Each path below is one point turned by a fixed rotation once a step. After each direction that follows a path, write how fast that rotation turns it, in degrees a step (0 if it stays still).
Each turn is a multiple of 5 degrees from 10 to 175, or 0.
Each row of a path follows its step; steps can be skipped.
Rotation 1:
step 1: 12.0 23.3 -13.0 -17.4 -8.2 29.6 9.3 -14.5 -18.6 -30.5 0.2 -4.7 -12.7 14.5 -0.4 0.4 3.9 4.9 17.1 -17.8 7.3 -7.0 20.8 -15.2 9.0 -18.6 8.0 -21.2 34.8 -7.4 18.8 20.1 -19.9 10.5 -7.0 -2.0 -30.8 12.6 -40.4 -0.4 -32.3
step 2: 36.3 -29.3 16.7 -17.6 -31.3 -22.7 15.9 -10.5 -1.1 15.2 -3.6 11.6 15.9 -6.0 30.6 -26.6 11.0 -16.6 17.3 -25.1 20.9 5.5 7.6 -19.8 -6.4 -9.4 3.9 6.5 -16.3 8.2 9.1 -27.4 -36.4 23.8 -5.1 9.7 5.7 -7.4 1.3 5.9 21.2
step 3: -2.7 28.3 -25.3 -10.2 -34.2 2.7 -7.6 10.6 8.5 1.5 28.4 -32.4 -25.8 -20.5 -13.0 0.1 -16.2 12.5 16.4 -21.9 2.0 -21.7 -11.0 -31.9 -12.7 -11.2 -5.0 5.8 15.5 -19.1 29.1 -13.9 2.6 -6.4 14.9 30.8 -2.3 -3.5 -14.7 -0.1 -24.9
step 4: 3.2 -45.1 -1.9 -0.7 -20.7 -16.3 18.5 13.7 -16.5 -0.1 -15.1 6.6 4.6 1.3 32.2 35.0 -27.0 -4.1 7.7 -3.1 9.1 -27.9 35.4 2.3 15.9 -13.3 3.2 -10.8 6.3 -2.0 -0.1 6.6 -24.3 13.7 7.5 24.5 -31.7 -21.3 7.4 -8.2 8.4
step 7: 5.9 10.8 -15.7 1.9 -10.2 -16.3 6.2 -25.2 -7.9 0.3 -8.6 -42.5 -19.5 -11.6 14.7 -2.5 -18.8 -20.3 30.9 -26.5 16.9 -16.9 9.1 -9.9 -22.2 -0.9 3.2 8.7 -6.9 -30.5 19.1 11.7 -17.4 19.8 -4.2 28.8 25.5 30.5 14.8 -13.8 -4.7
step 8: 5.7 14.7 13.2 -10.2 -13.3 -17.4 7.5 -16.9 -12.1 -3.9 14.1 10.8 -5.2 -16.3 5.7 24.5 -38.7 19.5 -24.7 -17.1 3.6 -2.6 30.5 -9.1 26.4 -13.8 -14.1 4.2 16.2 28.5 19.0 -23.2 -11.5 12.8 18.7 35.3 -20.9 -27.8 -17.3 7.2 0.3
step 9: 21.7 -15.5 -10.7 17.4 -23.2 -4.2 6.8 -15.1 -6.1 0.2 -7.2 -36.4 9.6 44.9 29.0 0.0 -4.3 -0.6 24.0 -1.5 13.7 -20.5 -9.4 -5.4 -19.1 8.9 -5.1 -22.8 8.4 -1.6 27.8 -9.0 12.5 -9.7 -34.4 33.3 -22.2 9.3 -15.6 -8.6 8.1
step 15: 45.5 8.9 14.2 -24.7 -42.2 -7.5 -9.6 -8.2 -20.6 -4.9 3.2 18.4 -12.0 -18.4 8.6 -22.5 0.9 -17.5 7.1 -26.3 -17.9 -36.8 -11.4 -3.7 -22.8 -4.0 4.7 5.0 0.8 18.9 8.8 -7.7 9.8 31.9 -7.6 22.7 -8.9 -5.1 16.5 3.8 14.1
step 16: -19.2 8.8 -0.6 7.2 -28.7 -21.4 8.0 -7.9 -8.1 -8.0 22.4 -20.8 -11.2 -13.3 16.6 22.6 -18.4 24.4 21.1 12.3 21.4 -32.4 14.3 -4.3 -7.5 -15.0 -5.8 -5.3 6.2 -23.1 19.1 -36.4 -23.9 -0.3 -13.4 -8.9 12.9 4.9 -13.6 -18.9 -39.8
step 20: 28.2 33.8 14.1 -18.7 -4.3 -13.1 -5.2 -21.2 -14.1 8.6 2.3 -13.0 8.6 -32.4 8.3 4.5 -30.2 6.1 29.8 -6.1 2.9 -20.5 4.7 15.6 5.5 18.2 -17.0 -4.6 15.5 -21.0 16.8 -13.6 -35.3 7.7 -2.0 5.2 -14.3 36.1 15.3 -8.6 -18.5
step 22: 38.8 22.8 -8.1 -6.6 6.9 -11.0 7.4 -15.4 -13.4 -10.9 -4.6 -25.6 -8.4 17.4 16.5 1.1 -4.7 11.2 28.5 13.0 12.6 -34.6 -28.2 -26.2 5.0 4.5 -1.4 -30.0 -11.5 -12.7 -13.3 10.2 -0.6 12.3 -1.3 30.4 -37.5 5.9 -17.3 14.7 -20.7
7.2 7.7 -10.1 4.6 -2.3 3.9 -9.9 -9.3 6.3 1.4 -7.9 -8.2 -2.7 2.8 6.1 -3.0 4.6 3.0 -2.0 -8.8 -4.6 -4.2 4.2 2.7 -14.1 4.1 1.3 -7.9 -3.5 -6.3 1.4 3.5 1.3 -5.4 -2.6 -3.7 -2.3 -7.3 10.6 7.6 5.2
170
-1.4 -10.1 -14.5 0.6 -11.9 5.5 5.8 4.7 2.7 -2.0 1.1 -8.6 6.0 -0.1 -2.3 -2.6 -3.3 -2.6 -2.0 -15.6 8.0 12.2 5.6 -3.0 3.4 0.8 -2.1 2.3 -0.4 3.8 7.8 8.6 -1.5 2.7 8.6 -0.2 -2.2 -1.4 -5.6 0.3 3.8
10
5.4 0.6 -0.7 -2.1 -2.0 2.2 10.5 -1.8 -2.7 4.3 0.2 10.3 -1.1 8.2 -2.0 8.0 1.2 -12.7 15.2 -6.0 1.0 4.2 -3.3 5.1 -4.7 -6.4 -1.5 3.8 -1.3 3.3 -2.5 -0.9 13.2 -1.8 -1.4 5.2 2.3 -6.6 10.3 -4.1 10.8
170
4.8 -0.5 3.1 0.5 1.5 -3.1 0.3 -8.4 -8.4 -15.2 -10.4 5.9 2.3 1.9 -2.8 -4.5 5.0 -2.3 -12.0 -11.0 -3.8 4.2 9.9 -7.7 3.3 -0.8 0.7 -2.1 4.4 -0.5 -11.9 -6.5 2.3 -4.4 3.9 5.8 -0.6 2.0 1.5 -11.0 -0.7
110
6.4 13.6 6.3 2.1 1.9 3.6 6.7 10.1 3.5 -18.9 -0.6 -4.7 6.4 -3.3 -5.3 10.5 -0.7 5.1 9.3 -2.9 5.6 0.1 -0.2 -1.2 -4.0 6.0 -6.1 -1.2 0.1 -2.9 -0.6 4.0 -3.0 -9.8 -2.0 0.9 8.3 1.6 -4.1 4.2 -1.2
170
-2.3 2.6 -1.9 0.2 -3.7 -5.3 12.0 2.7 -1.4 -0.1 0.3 0.2 -14.4 -12.5 -4.6 -4.3 2.1 -6.2 -3.5 1.4 -1.1 -11.2 -2.8 -11.6 -1.2 15.1 4.4 6.4 -7.1 -4.9 -0.8 2.8 2.4 1.2 10.1 0.8 3.4 -2.8 4.2 0.6 6.5
90
